One vector is turned by the same rotation once a step. Each row is the vector after some number of steps, and that number follows the row.
The counts run from 0 to 606.
[124 102 142 154 120 154 147 108 129  87 152 118 107  92 127 113 109 109
 163 102 134 107 109 138 121 176 128 141 108 144 167 101 132  93 150 166
 142  99 142 161 113 164 136 149 116  92 169 179  96 166 148 118 144 151
 142 141 142 164 140 108  91 128 141 121  95 140  97 141 124  96  96 141
 139 163 104 154 137 133 121 191 180 174  93 171 156 104] : 305
[160  92 131 178 132 125 133 107 102  71 133 130 119  71 123 135 116 100
 156 127 133 112 108 121 120 168 126 128  97 135 134 126 122  97 144 161
 116  60 160 149 131 152 151 153  91 119 164 172  94 170 125 122 135 136
 136 140 148 165 115  92  91 128 138 137  87 140  95 130 131  70 116 121
 132 125 118 152 119 143 106 185 180 155 102 150 172 132] : 351
[128  95 137 165 123 145 153  99 123  84 144 135 114  94 113 119 117 118
 153 109 132 110 112 123 116 175 142 132 119 138 159 110 137  94 148 170
 136  87 146 158 103 171 140 149 112 103 165 175  83 181 151 131 134 146
 145 142 132 160 145 113  92 120 131 127  97 128  86 154 118  99  92 149
 132 164 105 157 141 137 112 196 178 166  84 164 153 114] : 554
[135  92 148 176 118 132 138 109  96  83 144 147 132  91 114 117 114 114
 167 117 117 125 122 109 115 165 143 126  98 143 150 124 113 111 156 156
 131  81 141 141 116 164 131 146  91 106 166 172  85 170 131 111 125 140
 130 156 111 165 132  89  98 137 134 153 106 142  93 136 119  70 116 141
 149 133 114 174 143 143 107 183 185 151  74 147 156 126] : 197
[148  92 131 163 115 148 155 111 128  72 126 159 127  87 117 143 107 129
 172 132 135 119 123 118 143 154 128 135 103 130 142 114 139  94 147 149
 110  69 163 157 122 141 155 130  98 118 170 163 107 170 123 142 124 119
 135 158 139 165 127 101  98 112 129 140  68 154  89 128 143  74 112 118
 117 159 129 168 114 155  81 177 187 158  86 135 165 120] : 389
[129 116 145 171 111 140 136 118  88  82 133 146 130 110 141 136  97 103
 183 104 127 103 123 133 132 154 138 112  96 150 167 113 124 108 171 159
 144  90 140 151 100 163 133 137 101  98 160 175  97 144 110 124 118 164
 140 163 120 156 122  87  89 149 150 148 105 130 101 115 119  93 100 126
 132 132 113 169 144 134  97 194 186 168  67 141 146 132] : 473
[144  98 129 178 134 128 139 111  94  88 128 132 121  96 118 131 108 107
 168 119 125 110 116 127 130 148 129 133  92 142 138 124 113 101 151 168
 118  69 161 145 113 142 154 150  97 130 172 168 100 169 112 134 132 132
 141 135 156 173 109  86  83 116 136 137  76 139  83 133 142  80 109 117
 126 138 113 160 124 146  97 189 175 152  88 142 178 130] : 521
[127 107 110 163 121 158 158 119 125  71 129 124 120  87 137 136  89 122
 193 113 138 112 119 151 151 160 103 128 104 145 157  94 135  74 153 151
 138 100 144 169 131 158 148 114 121  95 158 169 102 153 140 134 136 145
 135 147 125 147 116 116  92 137 134 109  69 140  91 125 151 105 107 127
 136 153 120 145 144 149 103 197 176 175  82 137 145 117] : 18
[143 107 132 167 119 130 126 113  98  84 115 144 129  86 120 146 102 106
 164 111 137 103 112 119 138 164 122 134 103 143 159 120 124 104 165 163
 122  72 163 152 125 149 143 141 105 102 162 172  91 165 116 116 123 136
 154 152 143 140 101  86  96 141 142 126  67 141  80 113 140  68 104 115
 108 142 134 146 116 138  93 162 200 170  86 145 151 125] : 89
[132  99 114 179 120 144 160  94 112  77 141 118 131 104 125 121  88 114
 191 107 120 117 125 139 143 141 138 143  90 164 143 116 114 108 150 148
 124  82 143 155 105 149 129 136  96 122 173 156  94 141 114 150 129 132
 129 142 132 157 108  97  93 122 142 142  84 147  74 128 136  87 105 145
 154 140 129 178 155 150 102 189 168 167  76 138 169 139] : 177
[134  88 141 149 124 136 153 105 131  87 129 138 120 108 137 126  97 109
 164 104 136  85 112 135 125 157 140 128 101 140 160 108 152  89 148 175
 117  79 161 161 110 167 146 137 105 111 154 178  89 150 124 142 153 151
 168 145 134 151 115 102 103 120 149 111  77 129  77 138 138  92 108 139
 109 153 129 157 136 144 101 180 181 168  82 146 147 138] : 325
[151 119 116 180 121 151 149 109 109  71 136 109 109  81 122 132 106 109
 179 120 139 121 121 139 140 149 108 131 113 159 132 109 100  83 163 153
 146  82 139 166 124 141 155 127 118 108 164 168  96 157 121 134 115 133
 127 147 130 155  99  99  81 132 118 133  85 136  94 130 130  90 105 112
 142 139 109 143 145 144  97 201 188 165  87 139 171 129] : 70
[131 101 136 166 110 139 129  95 108  71 128 135 131  89 147 131  89  99
 178 106 133 101 114 127 130 159 132 128  91 141 160 123 126 116 152 160
 125  75 141 160 115 168 125 140 114 106 163 167  78 140 112 124 132 159
 142 161 124 141 102  87 108 149 148 128  91 144  85 123 122  82 102 132
 136 132 134 173 131 146 115 159 193 170  72 144 143 132] : 287
[134  84 109 183 137 132 155 110 112  79 134 126 135 105 118 125 107 126
 183 114 112 122 120 131 137 159 130 125  91 148 141 118 129  99 144 158
 116  85 149 142 115 146 142 126  84 123 158 162 101 169 140 141 143 121
 132 130 136 170 124 110  80 116 129 135  72 131  76 137 147  82 113 136
 143 145 120 168 144 157 101 203 163 157  93 130 170 123] : 217
[118 109 151 157 109 156 143 105 117  94 140 144 118 110 127 123  97 118
 168 105 129 108 112 133 125 160 150 145 102 140 169 107 130 109 159 159
 141 103 144 159 100 158 132 150 122  97 174 174  93 157 123 131 125 149
 143 162 140 159 146 106  97 132 140 141  95 150  96 137 112  94  87 133
 132 166 118 184 123 139 105 183 187 179  71 161 151 109] : 41
[132  97 135 171  98 137 132  99 103  82 137 157 138 104 121 131 110 120
 175 118 136 119 123 105 135 147 137 118 105 148 140 118 117 111 164 153
 118  70 141 150 107 169 129 122 100 113 160 165  80 163 110 126 117 131
 134 149  97 157 117  83  97 124 127 150  95 136  82 125 129  77 114 133
 137 135 129 178 147 152  96 177 185 158  67 125 150 126] : 236
[129  89 129 160  96 148 126 111  95  96 130 127 132 113 135 144 129 108
 164  98 152 119 113 129 145 160 113 118 104 151 168  96 119 105 170 176
 133  81 145 153 112 147 146 118 104  98 159 165 102 170 120 118 136 135
 140 138 109 136 107 104  75 137 127 133  85 115  65 115 145  85 104 130
 116 153 135 154 151 146 103 185 186 175  89 141 163 121] : 222
[142  74 128 151 119 140 133  98 114  89 136 135 125 101 128 130 108 122
 160 125 139 108 107 126 128 156 131 133  89 131 136 110 128 105 145 169
 102  61 167 159 111 156 151 137  91 131 170 163  92 160 113 138 149 128
 145 133 140 174 120  94  95 101 125 137  71 142  71 135 144  82 120 121
 124 150 130 170 129 159 100 174 175 159  95 132 172 121] : 482
[124  86 140 140 104 160 141 105 129  88 154 132 117  95 133 117 108 118
 171 119 145 116 110 144 119 170 136 135 108 137 155  87 124  99 151 162
 122  83 139 166 106 180 141 137 117 105 167 175  90 154 128 123 146 144
 129 147 123 184 150 109 102 113 131 136  89 144  89 143 120 104 113 130
 144 155 120 174 142 149 116 188 176 175  85 155 155 100] : 344
[120  97 134 170 128 137 139 113 110  86 149 130 120 100 125 119 114 111
 162 109 129 110 115 129 109 177 140 131  98 144 169 112 128 110 153 168
 131  89 144 146 104 173 135 146  98 107 162 173  87 174 145 120 143 147
 134 140 137 176 150 110  84 128 145 138 104 131  95 147 116  94  95 145
 142 146 108 172 137 137 115 206 173 165  86 164 152 110] : 553
[139  80 137 152 128 144 135 113 112  76 136 132 124  87 148 130  98 107
 171 125 131 105 109 140 125 168 128 117  84 126 142 111 149  89 142 160
 107  70 150 155 121 180 145 130 104 109 153 180  93 136 121 127 155 158
 141 149 132 168 122  88 108 129 145 119  84 140  87 129 135  85 130 115
 135 134 113 164 133 155 111 180 191 164  89 135 143 133] : 588
[138  95 132 161 136 140 149 121 117  86 122 131 123  99 147 139 103 114
 171 110 133  94 112 148 139 163 127 130  97 125 171 109 163  85 148 175
 131  94 158 153 116 144 159 138 106 107 156 179 111 160 136 143 147 153
 150 154 153 160 131 110  85 130 149 111  73 130  87 132 144  86  98 127
 110 168 112 147 120 141  98 194 178 171  95 148 157 128] : 416
[142 113 117 169 104 159 152  98 118  78 129 117 117  88 113 134 115 114
 162 119 154 119 120 133 137 161 115 138 123 154 145 103 110  88 164 157
 143  80 151 167 118 140 158 133 130 107 168 164  96 177 128 132 110 126
 133 140 135 150 117 107  80 118 111 130  83 139  92 133 130  96  84 120
 131 160 116 149 136 142  97 193 185 171  82 151 169 116] : 69
[130 113 136 165 129 146 165  99 137  80 136 145 117  92 110 109  90 125
 166 107 119 107 115 122 132 159 130 139 114 147 141 113 115  84 151 152
 118  87 139 160 116 168 132 140 123  99 173 179  75 169 133 129 118 125
 155 146 127 154 120 100 108 114 128 126  79 153  88 142 133  86 105 140
 134 160 112 159 137 141  97 169 195 163  64 149 147 125] : 385
[133  96 117 168 119 150 156 108 132  73 136 138 127  87 105 130  99 132
 171 109 121 126 117 121 140 169 110 146 109 135 142 106 118  83 146 148
 119  90 146 155 135 149 139 123 112  99 176 174  90 176 142 122 126 116
 139 141 124 146 120 109  96 125 117 121  62 151  80 137 155  79 115 134
 140 169 121 161 133 156  99 168 191 163  78 141 158 110] : 294
[119  93 139 133 103 171 142 103 131  94 148 127 112 115 137 123  94 118
 179 101 138 115 109 152 141 162 123 135  99 155 158  84 120  94 154 159
 128 102 139 169 113 155 135 121 124  93 172 178  96 134 122 122 143 143
 145 147 114 159 119 107  95 123 130 121  72 148  77 128 144  96 114 125
 137 159 125 165 148 144 108 179 190 179  81 153 156 114] : 530
[127  90 139 156 117 140 124 123 100  96 123 148 132 103 132 144 109 122
 172 105 127 108 113 130 144 163 112 125  99 121 172 106 133  96 165 171
 126  94 149 154 126 154 141 121 105  93 162 182 108 166 124 115 135 146
 153 156 123 135 121  94  94 152 135 115  73 127  72 119 146  78 111 121
 110 164 120 153 124 144 102 165 202 174  79 133 136 115] : 432
[125 111 134 171 117 135 137 116 110  78 136 156 123  83 105 132 119 120
 171 130 124 118 128 109 123 169 136 128 114 146 156 113 119 103 169 140
 113  77 145 145 118 175 132 140  98 102 160 174  80 184 135 109 119 128
 135 143 126 171 140  92  96 127 133 155  83 144 105 120 139  81 113 131
 129 140 129 161 131 140  93 188 184 158  80 145 147 112] : 540
[119  96 135 151 112 158 135 107 111  76 145 142 121  95 136 134 107 118
 182 129 134 109 119 141 119 169 140 122 101 144 161  99 127 110 157 144
 114  86 136 162 110 191 129 131 104 104 159 170  88 152 127 121 138 158
 129 148 117 186 153 101 101 122 136 152  90 149 103 125 128 102 109 129
 145 141 125 180 137 147 112 194 178 169  82 147 141 103] : 343
[139 110 126 165 107 155 150 101 123  76 139 117 110  84 110 130 117 109
 159 111 146 119 116 123 140 167 114 147 122 155 154 102 104  88 157 162
 140  82 149 162 127 146 147 141 124 100 171 167  93 179 142 117 118 124
 135 136 136 140 109 110  89 130 115 128  78 139  84 129 135  87  90 131
 138 161 123 147 138 140 106 179 185 172  88 161 170 111] : 503
[117  97 133 168 127 150 163 111 124  95 141 130 119 121 129 113  86 123
 184  92 110 117 114 147 139 157 126 135 104 139 159 103 128  84 149 170
 139 116 143 160 110 152 136 132 119  97 164 179 102 151 138 138 135 143
 153 151 131 152 123 109  95 124 132 107  81 136  79 147 137  95 103 142
 137 170 108 165 144 145 103 186 183 173  69 141 151 126] : 570
[131 108 121 158 127 157 142 111 107  96 142 132 110  98 121 130  97 118
 184 117 129 113 118 146 136 151 109 114 105 152 136  95 104  76 167 159
 123  87 145 157 119 161 150 120 120  98 154 185  92 148 116 116 127 140
 147 129 122 177 112  90  93 119 118 125  71 137  96 115 153  99 130 110
 133 145 110 147 148 145  90 197 188 164  79 132 158 126] : 280
[122  80 127 155 119 132 139 103 111  93 139 129 130 116 147 129 107 117
 176  96 132 101 116 136 130 167 136 112  93 151 165 104 138  95 156 171
 119  83 140 145 101 175 140 120  93 102 151 175  87 151 129 129 158 155
 153 140 103 151 118 103  94 128 152 119  92 115  71 130 135  93 115 148
 121 148 123 160 158 148 110 189 172 167  75 140 148 133] : 419
[128 115 126 173 130 143 141 129 103  82 130 135 115  86 120 137 118 113
 176 131 129 113 124 127 121 167 123 119 118 150 152 105 123  81 167 150
 133  86 146 149 120 165 152 135 104  97 146 181 101 171 137 116 123 143
 130 143 134 180 142 101  82 132 134 141  88 134 113 117 138  92 110 114
 135 139 101 147 138 137  96 214 176 163  89 141 160 112] : 15
[128 115 125 162 103 150 136  96 113  92 140 135 119  92 109 122 103 113
 171 123 142 112 117 125 126 150 141 135 114 168 135 106  95 107 174 149
 120  74 145 163 104 168 134 141 114 116 172 162  72 163 111 128 114 129
 136 135 132 176 117  90  93 110 121 151  87 147  95 125 136  99 104 123
 138 137 131 171 141 138  93 182 180 166  79 152 161 117] : 331
